In the data rows, zero lies at 4.5, halfway between 4 and 5.
Every row has a hidden score from 0 to 12. What is each row's score? 6 is about the middle.
[4 5 5 7 5 7 8 8] 11
[9 5 5 5 6 6 4 6] 4
[7 5 5 6 6 6 5 5] 5
[5 5 5 4 5 4 0 3] 0
[6 2 4 5 6 4 4 4] 9
[5 6 5 7 3 6 8 4] 9
[4 5 5 6 5 6 4 4] 2
[5 2 2 4 5 3 5 3] 12
[5 5 5 9 6 8 6 7] 5
[2 4 3 3 3 2 5 4] 12
[5 4 6 6 7 5 5 5] 5
[5 6 5 5 5 5 3 5] 1
[6 3 4 4 5 3 5 6] 12
[3 5 5 2 3 3 5 2] 7
[4 4 5 4 3 4 6 4] 10
[6 3 5 6 7 5 3 4] 3
[8 5 6 4 6 5 3 3] 0
[5 4 5 6 6 6 6 6] 8
[5 6 6 7 5 6 5 7] 3
[2 3 3 3 3 3 5 6] 12
[6 6 6 7 4 6 6 6] 5
[1 4 4 3 2 3 5 8] 12
[2 3 4 4 4 2 4 4] 10
[3 5 2 1 1 3 4 6] 11
[4 2 6 4 4 6 5 4] 8
[4 5 5 6 6 5 6 6] 8
[7 4 5 5 6 5 2 3] 0
[5 3 5 6 7 3 3 3] 4
[5 4 6 6 5 7 5 7] 5
[4 7 4 5 5 6 6 6] 6
[1 3 4 3 2 2 5 4] 12
[3 2 5 6 5 3 4 5] 9
[5 5 4 7 6 9 5 4] 2
[6 5 5 6 5 5 4 5] 4
[5 6 4 6 5 7 6 5] 6
[5 5 5 7 6 6 4 7] 3
[6 3 5 5 6 4 4 3] 6
[6 5 5 5 6 5 4 4] 3
[3 6 5 4 4 7 7 7] 8
[1 5 4 0 0 0 3 2] 8
[6 5 4 4 4 6 6 4] 8
[6 5 4 5 5 5 4 5] 5
[5 6 4 2 2 3 9 5] 12
[3 5 4 4 4 4 4 4] 6
[4 5 4 2 2 3 4 1] 6
[3 2 5 5 6 2 5 4] 11
[5 5 4 6 7 5 3 7] 3
[4 2 4 4 4 2 5 4] 12
[3 3 2 4 3 3 4 4] 11
[2 3 3 4 2 1 6 6] 12
[2 6 5 2 2 3 4 3] 5
[7 3 5 6 7 5 5 4] 7
[4 4 5 2 4 3 5 4] 9
[5 6 1 5 6 9 5 5] 5
[0 4 2 2 3 2 5 4] 12
[3 4 4 4 2 2 6 2] 12
[2 7 4 2 1 2 6 6] 11
[6 2 5 6 6 5 4 5] 7
[7 6 5 5 6 6 4 4] 1
[3 3 5 5 3 7 6 6] 9
[3 2 4 2 3 3 3 4] 9
[3 5 0 3 3 4 4 5] 11
[7 5 6 3 6 5 2 2] 0
[2 4 3 5 4 4 4 3] 7
[0 4 3 2 2 1 5 3] 12
[5 5 4 4 5 6 5 3] 5
[5 2 5 6 8 4 3 3] 5
[8 4 4 6 7 5 6 5] 10
[6 3 6 4 5 6 3 2] 1
[5 5 8 5 4 7 3 4] 0
[2 3 4 4 3 3 5 2] 10
[2 6 5 5 3 4 6 6] 8
[7 4 5 5 6 4 3 1] 2
[7 3 5 6 8 5 4 3] 5
[2 5 5 6 6 6 3 6] 1
[5 4 5 4 5 4 4 4] 6
[2 6 3 2 2 4 4 5] 7
[1 5 3 4 2 7 6 6] 9
[4 5 5 5 5 6 7 4] 8
[1 3 1 2 2 1 5 4] 12
[2 3 3 2 3 2 5 4] 12
[6 3 6 5 7 4 2 3] 1
[2 5 3 2 2 3 4 2] 7
[3 5 4 1 2 1 2 2] 4
[5 6 5 7 6 7 5 7] 3
[5 4 5 7 6 7 7 6] 9
[6 3 6 5 6 4 3 3] 3
[8 2 4 7 7 4 4 4] 8
[1 4 4 2 1 1 6 4] 12
[3 4 2 1 1 4 5 4] 12
[1 4 3 4 3 2 7 5] 12
[5 5 5 7 5 6 5 6] 5
[0 5 0 2 2 3 0 4] 3
[5 4 5 6 5 7 6 6] 8
[5 7 5 5 7 5 3 4] 0
[6 2 6 7 8 5 4 5] 5
[2 4 3 4 3 3 6 5] 12
[7 5 6 4 6 5 2 5] 0
[6 3 5 6 4 1 5 5] 12
[4 3 3 2 3 2 3 3] 9
[5 5 6 7 5 7 6 5] 5
[4 6 5 8 5 6 6 8] 6
[3 5 5 6 5 5 5 6] 6
[2 6 5 5 5 6 6 5] 6
[3 5 5 6 5 5 6 5] 7
[6 3 5 6 8 5 5 3] 7
[7 4 5 5 5 6 3 4] 2
[2 3 2 4 3 2 5 5] 12
[4 6 5 5 6 7 5 7] 4
[9 4 6 4 8 5 3 4] 1
[3 5 3 3 2 2 5 2] 10
[3 7 4 2 3 5 5 6] 6
[5 6 4 3 4 2 5 6] 9
[6 5 7 4 7 6 3 4] 0
[3 3 4 5 5 2 5 4] 11
[5 4 5 7 6 7 6 5] 7
[4 6 6 6 5 7 5 7] 3
[4 5 4 6 5 6 5 7] 7
[3 6 2 1 2 3 4 4] 8
[7 4 6 6 7 4 3 2] 1
[7 5 4 6 5 6 5 4] 5
[4 5 4 1 3 3 2 4] 3
[6 4 5 5 6 6 3 5] 2
[3 4 2 4 4 3 6 5] 12
[5 6 5 5 3 5 6 4] 6
[5 6 5 6 5 7 5 8] 4
[5 5 5 7 4 6 6 7] 8
[7 2 9 5 7 1 4 3] 5
[4 3 4 7 5 4 4 4] 7
[2 5 4 1 2 2 4 4] 8
[5 5 5 5 5 7 9 6] 12
[2 5 2 2 0 3 5 4] 12
[3 5 4 1 2 4 4 5] 7
[3 5 2 1 2 3 3 3] 7
[0 5 3 3 2 2 4 3] 8
[7 5 5 5 7 4 3 0] 0
[6 5 4 6 7 5 4 5] 4
[5 7 5 5 5 6 5 5] 3
[6 5 3 6 5 7 3 4] 2
[4 5 4 3 4 4 4 4] 6
[6 2 6 7 7 5 3 7] 5
[5 3 4 4 5 5 3 3] 5
[4 6 7 7 5 7 6 5] 2
[4 5 4 5 3 5 5 5] 7
[3 6 4 6 3 4 5 6] 7
[3 3 5 2 3 2 5 3] 11
[6 4 4 2 5 5 3 4] 4
[2 6 3 2 2 3 5 5] 9
[3 5 3 1 3 3 4 2] 7
[5 3 5 5 6 4 2 6] 3
[4 6 5 8 6 8 6 8] 4
[3 4 4 2 1 2 3 2] 7
[2 6 3 3 2 2 4 6] 9
[3 4 5 4 5 3 4 3] 6
[5 7 5 3 4 5 5 4] 4
[4 2 8 7 7 6 5 8] 6
[6 5 5 4 6 6 4 4] 3
[0 3 5 3 3 2 6 5] 12
[1 3 4 4 4 4 5 3] 9
[3 4 3 6 5 6 6 6] 10
[5 3 4 6 7 4 4 2] 6
[4 4 4 5 4 4 3 2] 4
[6 6 5 4 4 6 5 4] 4
[3 4 3 4 3 3 5 5] 11
[5 5 6 8 6 7 6 7] 5
[4 4 6 2 6 6 5 3] 5
[7 5 6 6 6 7 6 5] 5
[5 5 4 5 5 5 6 6] 9
[5 5 6 5 5 4 4 4] 3
[7 4 5 5 6 5 3 4] 3
[2 5 2 2 2 1 6 4] 12
[3 4 4 1 2 3 4 4] 9
[5 4 5 4 5 4 4 0] 4
[0 5 3 1 1 2 5 4] 11
[5 3 5 4 3 3 6 3] 12
[6 6 6 8 5 7 9 8] 11
[7 3 4 7 5 5 4 4] 6
[5 5 4 4 4 4 5 3] 7
[3 7 2 1 1 1 4 5] 9
[5 2 7 6 6 5 4 6] 5
[4 7 4 2 3 5 4 4] 3
[7 2 7 6 7 5 4 3] 4
[5 2 5 6 6 4 4 4] 7
[6 3 5 5 8 5 3 3] 3
[8 2 5 4 7 4 3 2] 5
[7 3 5 4 6 5 4 4] 6
[5 3 6 7 6 6 4 5] 4
[3 4 3 5 3 4 6 6] 12
[6 7 5 4 6 8 5 6] 1
[5 3 3 5 5 4 5 2] 10
[6 6 5 5 4 5 5 5] 5
[1 5 3 2 1 2 2 4] 5
[0 6 3 0 0 1 2 5] 6
[9 5 4 4 6 6 2 2] 0
[5 6 5 3 3 6 6 6] 7
[1 4 0 3 1 2 6 4] 12
[3 4 4 5 4 5 4 2] 5
[8 3 5 6 6 6 3 3] 2
[4 5 4 5 0 4 5 5] 9
[7 6 5 5 6 6 3 4] 0
[4 5 4 2 1 3 4 4] 8
[6 5 6 5 6 6 4 4] 1
[4 5 2 3 4 5 5 6] 10
[5 5 3 4 3 8 5 5] 6
[5 5 5 5 6 6 5 8] 6
[7 3 4 6 6 4 4 6] 8
[5 2 5 5 7 5 3 2] 4
[3 4 4 5 4 5 6 7] 11
[4 4 2 3 4 5 3 5] 7
[4 4 6 6 4 6 6 6] 8
[5 5 4 3 4 3 4 3] 6
[5 5 4 6 5 8 5 7] 5
[5 3 5 6 6 9 4 6] 3
[3 4 5 5 5 7 7 7] 10
[7 2 9 6 8 2 2 1] 0
[5 6 5 7 4 5 6 5] 6
[3 3 4 5 5 3 5 2] 9
[6 4 6 4 7 6 2 3] 0
[3 3 1 5 4 4 4 5] 11
[5 3 5 5 6 5 3 4] 4
[8 6 4 5 6 6 4 4] 2
[4 6 5 6 5 5 7 5] 8
[4 7 5 4 4 6 4 4] 0
[3 4 2 0 2 5 5 4] 11
[4 5 6 5 5 5 4 5] 3
[5 6 3 7 5 7 6 7] 7
[6 4 6 5 7 5 5 5] 6
[5 6 3 4 3 5 5 4] 7
[5 5 3 5 6 5 7 7] 12
[7 6 4 5 5 6 5 5] 5
[2 5 3 0 0 1 5 3] 12
[3 5 2 7 4 6 6 7] 11
[4 6 6 7 5 7 5 7] 2
[3 5 4 7 5 6 5 6] 6
[2 2 3 6 4 3 6 5] 12
[6 6 6 6 6 6 6 6] 5
[4 4 4 4 5 4 5 3] 8
[7 5 5 4 6 6 4 3] 2
[6 2 4 5 7 3 5 2] 10
[6 5 5 5 5 5 5 5] 6
[4 3 5 4 5 4 4 2] 6
[7 4 5 5 6 6 4 5] 4
[5 4 7 5 6 5 3 4] 0
[4 7 5 4 4 6 4 5] 1
[4 5 3 5 5 6 4 6] 6
[5 5 5 7 5 7 7 8] 9
[6 5 5 5 5 5 5 7] 7
[3 4 3 4 5 3 5 5] 11
[5 6 4 6 5 6 6 5] 7
[5 6 6 2 6 6 4 5] 1
[4 4 3 6 6 5 4 3] 6
[1 5 2 2 0 1 5 4] 12
[7 3 6 5 7 5 3 2] 2
[3 4 5 3 5 4 5 3] 7
[4 6 5 8 5 8 6 6] 4
[1 6 5 0 0 1 3 4] 6
[5 1 4 7 7 5 4 2] 7
[3 6 4 2 2 2 4 5] 7
[4 4 4 4 2 3 4 3] 8
[6 4 6 5 7 7 5 4] 4
[6 5 6 3 5 3 2 4] 1
[7 4 5 5 7 5 4 3] 4
[3 3 3 3 3 1 5 3] 12
[6 3 5 7 6 4 5 4] 8
[5 6 5 5 4 6 5 7] 5
[3 4 4 5 3 3 6 4] 12
[6 5 4 5 4 4 6 2] 8
[3 6 6 4 3 5 4 6] 3
[2 6 1 2 2 4 3 6] 7
[4 7 4 3 3 6 5 6] 5
[5 3 4 5 7 4 4 2] 6
[6 6 5 5 7 7 4 6] 1
[3 5 4 2 2 3 5 4] 9
[7 3 6 4 7 5 3 1] 1
[5 2 5 5 7 4 5 1] 8
[1 5 2 2 1 2 4 3] 10
[6 4 6 6 6 6 4 6] 3
[5 4 5 5 6 5 2 4] 0
[5 7 6 7 5 8 6 7] 2
[6 5 3 4 6 5 4 3] 5
[4 6 4 4 4 6 7 5] 9
[4 6 4 6 5 5 6 5] 7
[7 6 6 6 4 8 4 5] 0
[3 5 6 6 5 5 5 6] 5
[6 4 4 5 5 3 3 4] 5
[5 3 5 6 5 5 3 2] 3
[4 4 2 4 2 4 5 5] 12
[7 4 5 5 6 6 4 4] 4
[4 3 4 4 4 2 4 4] 10
[2 5 4 3 3 3 4 3] 6
[6 3 4 4 5 4 2 4] 4
[6 6 6 5 6 6 5 6] 3
[4 3 4 7 5 6 6 6] 10
[4 6 5 6 5 6 6 6] 6
[5 6 4 2 1 2 4 5] 8
[6 4 5 6 6 6 5 5] 6
[6 2 4 6 7 5 4 1] 6
[4 5 3 3 1 5 5 5] 9
[6 4 6 5 6 6 2 3] 0
[4 2 4 6 6 3 5 5] 12
[6 3 4 5 6 3 4 5] 9
[6 6 5 5 6 7 7 6] 7
[7 4 5 5 6 5 4 3] 4
[8 5 6 3 7 5 3 2] 0
[5 7 5 4 4 6 5 5] 3
[6 2 4 7 7 4 3 5] 7
[5 6 2 5 6 7 4 5] 4
[8 3 5 6 7 5 3 3] 3
[5 3 6 5 4 2 5 3] 9
[3 5 4 3 2 4 5 4] 8
[5 5 4 6 5 5 6 7] 10
[2 7 4 3 2 4 6 5] 8
[3 5 4 1 3 2 3 2] 5
[3 6 3 1 2 3 4 5] 8
[5 6 6 7 6 6 6 8] 5
[4 4 4 4 3 3 3 3] 5
[1 6 4 1 1 4 5 6] 9
[6 4 5 7 6 6 7 7] 10
[7 5 5 6 6 6 6 4] 6
[2 6 3 2 0 1 5 4] 11
[3 4 5 3 5 2 4 3] 7
[3 7 3 3 1 4 6 5] 9
[4 6 5 5 4 5 5 4] 4
[4 5 5 4 4 3 6 6] 10
[6 4 5 6 6 5 4 6] 5
[5 3 3 5 7 4 4 3] 8
[5 4 4 4 5 4 3 2] 4
[3 4 4 5 4 4 4 5] 7
[6 5 5 4 4 7 5 4] 4
[4 5 5 5 5 6 5 4] 4
[3 6 7 5 5 6 6 8] 5
[5 7 6 6 5 8 9 6] 8
[6 3 6 5 6 6 4 1] 2
[7 3 6 5 6 6 4 3] 3
[2 4 4 3 4 3 2 4] 4
[6 4 5 4 6 4 3 4] 4
[7 4 5 4 6 5 3 3] 2
[3 5 6 5 4 8 5 8] 4
[7 7 5 5 5 2 3 3] 1
[6 3 5 6 6 5 4 3] 5
[3 5 3 3 2 2 5 3] 10
[6 3 3 6 7 5 4 3] 7
[4 6 5 4 3 5 4 5] 3
[5 6 4 4 4 4 4 7] 6
[5 7 5 5 5 5 4 2] 0
[6 3 5 5 7 3 3 1] 4
[5 3 6 6 6 5 4 4] 4
[4 4 6 4 4 3 4 3] 5
[4 4 3 2 5 3 4 4] 9
[3 3 6 4 6 4 5 3] 7
[6 4 6 5 6 5 4 4] 3
[4 6 6 5 3 6 4 8] 3
[2 6 5 3 3 3 4 4] 5
[7 5 6 5 7 2 4 4] 4
[3 7 5 2 2 3 5 5] 6
[6 6 3 5 4 6 5 5] 6
[7 4 7 5 8 6 4 4] 1
[4 4 4 5 4 3 4 3] 7
[3 5 4 5 4 5 4 7] 6
[4 4 3 5 6 5 3 0] 3
[2 4 4 1 2 4 7 5] 12
[0 5 3 1 2 3 4 5] 9
[3 6 0 0 2 6 5 5] 11
[5 5 6 7 6 7 5 5] 2
[2 4 8 4 3 4 5 4] 5
[7 2 5 5 6 4 4 3] 7
[5 4 6 7 6 5 4 4] 3
[4 6 4 2 2 3 5 4] 8
[4 5 5 6 4 7 6 5] 6
[3 7 3 1 2 4 5 6] 8
[5 4 5 4 5 5 3 4] 3
[5 5 4 5 4 6 7 9] 12
[5 2 4 6 7 4 3 3] 6
[7 4 5 4 4 3 3 3] 4
[3 6 3 0 0 2 3 2] 6
[5 4 6 6 7 4 2 4] 0
[4 5 6 4 4 6 5 5] 4
[4 5 5 7 5 5 6 7] 8
[5 5 4 5 5 6 6 7] 9
[4 4 4 4 4 5 6 5] 10
[4 3 4 6 6 5 3 5] 5
[7 3 4 5 6 5 3 5] 5
[5 5 4 4 5 6 5 5] 6
[2 6 4 1 2 2 3 4] 5
[2 5 3 1 1 2 4 3] 9
[5 4 4 5 4 4 6 5] 11
[6 5 6 6 7 4 4 3] 2
[2 6 3 2 4 4 4 5] 6
[5 3 6 4 6 5 4 3] 4
[5 6 3 1 2 2 4 4] 8
[6 6 6 8 5 7 6 7] 4
[2 3 3 6 4 3 6 5] 12
[5 3 4 5 6 3 2 4] 4
[6 5 5 5 7 4 4 3] 3
[3 6 2 2 2 3 5 5] 11
[5 3 5 5 7 3 4 4] 7
[7 5 7 5 6 5 1 5] 0
[6 5 6 7 6 7 5 7] 3
[5 4 5 5 6 3 4 4] 6
[5 1 5 6 7 4 3 4] 6
[5 4 5 5 7 4 2 3] 1
[3 5 4 2 1 3 5 6] 10
[2 5 2 5 3 3 3 6] 7
[6 3 6 5 7 4 3 3] 3
[1 4 1 2 1 4 5 2] 12
[5 5 4 4 4 7 5 6] 6
[5 6 4 4 4 5 5 4] 6
[5 4 5 6 6 5 3 3] 2
[2 6 4 2 2 3 5 6] 9
[7 5 5 5 6 5 5 5] 6
[5 3 5 4 5 5 2 2] 1
[3 5 3 4 3 2 4 5] 9
[2 4 5 2 2 0 4 3] 9
[0 5 3 1 3 3 5 3] 10
[6 6 5 4 4 6 4 5] 2
[6 3 6 7 6 7 2 9] 1
[6 4 6 5 7 3 4 3] 4
[1 5 1 2 1 2 5 4] 12
[5 5 6 5 5 5 5 5] 5
[4 4 7 6 6 5 5 4] 4
[4 5 6 5 5 6 4 4] 1
[2 5 4 3 2 5 5 6] 8
[6 6 7 7 5 8 6 6] 2
[6 5 5 5 7 5 3 2] 0
[5 4 7 7 6 6 5 4] 3
[3 4 5 4 3 3 5 1] 7
[4 2 4 5 6 3 3 5] 8
[5 5 5 5 5 6 5 3] 4
[6 4 4 5 4 6 3 6] 4
[5 2 6 5 7 5 4 3] 5
[3 5 4 1 3 3 4 2] 6
[6 3 4 5 6 3 5 3] 10
[6 2 7 5 7 4 5 5] 8
[5 4 5 6 6 6 5 5] 6
[5 4 6 8 6 7 5 6] 4
[7 3 4 5 5 4 4 4] 8
[5 3 5 8 6 4 5 4] 8
[6 5 6 4 4 5 4 5] 3
[7 3 5 5 5 6 3 5] 4
[5 3 6 8 8 5 5 9] 8
[4 5 4 5 4 4 6 5] 10
[7 5 6 6 5 7 5 7] 4
[8 5 2 4 5 5 4 3] 6
[5 5 6 5 5 5 6 5] 7
[4 5 5 5 5 7 6 4] 6
[5 4 6 4 2 3 4 3] 6
[2 5 2 3 2 0 4 8] 12
[4 5 7 4 4 4 5 5] 5
[5 4 4 5 5 5 4 5] 6
[7 4 5 6 6 4 3 3] 3
[5 4 2 5 6 5 4 4] 8
[7 2 5 6 6 4 4 3] 7
[4 3 5 4 6 3 3 5] 6
[6 5 6 6 6 9 6 8] 4
[4 5 4 6 4 5 5 6] 7
[4 3 2 4 3 2 5 5] 12
[8 4 6 4 8 5 4 6] 4
[4 5 6 5 5 6 5 5] 4
[3 4 3 5 3 4 5 6] 11
[4 4 2 3 3 3 5 4] 12
[5 6 4 6 4 6 5 6] 5
[4 7 4 4 3 5 5 5] 5
[4 5 2 2 1 2 4 2] 10
[6 4 6 7 5 7 6 9] 8
[5 6 7 7 5 7 5 7] 1
[3 1 3 3 3 1 5 6] 12
[6 4 5 6 6 6 4 5] 4
[4 4 4 3 2 4 4 3] 7
[6 5 7 5 6 6 3 3] 0
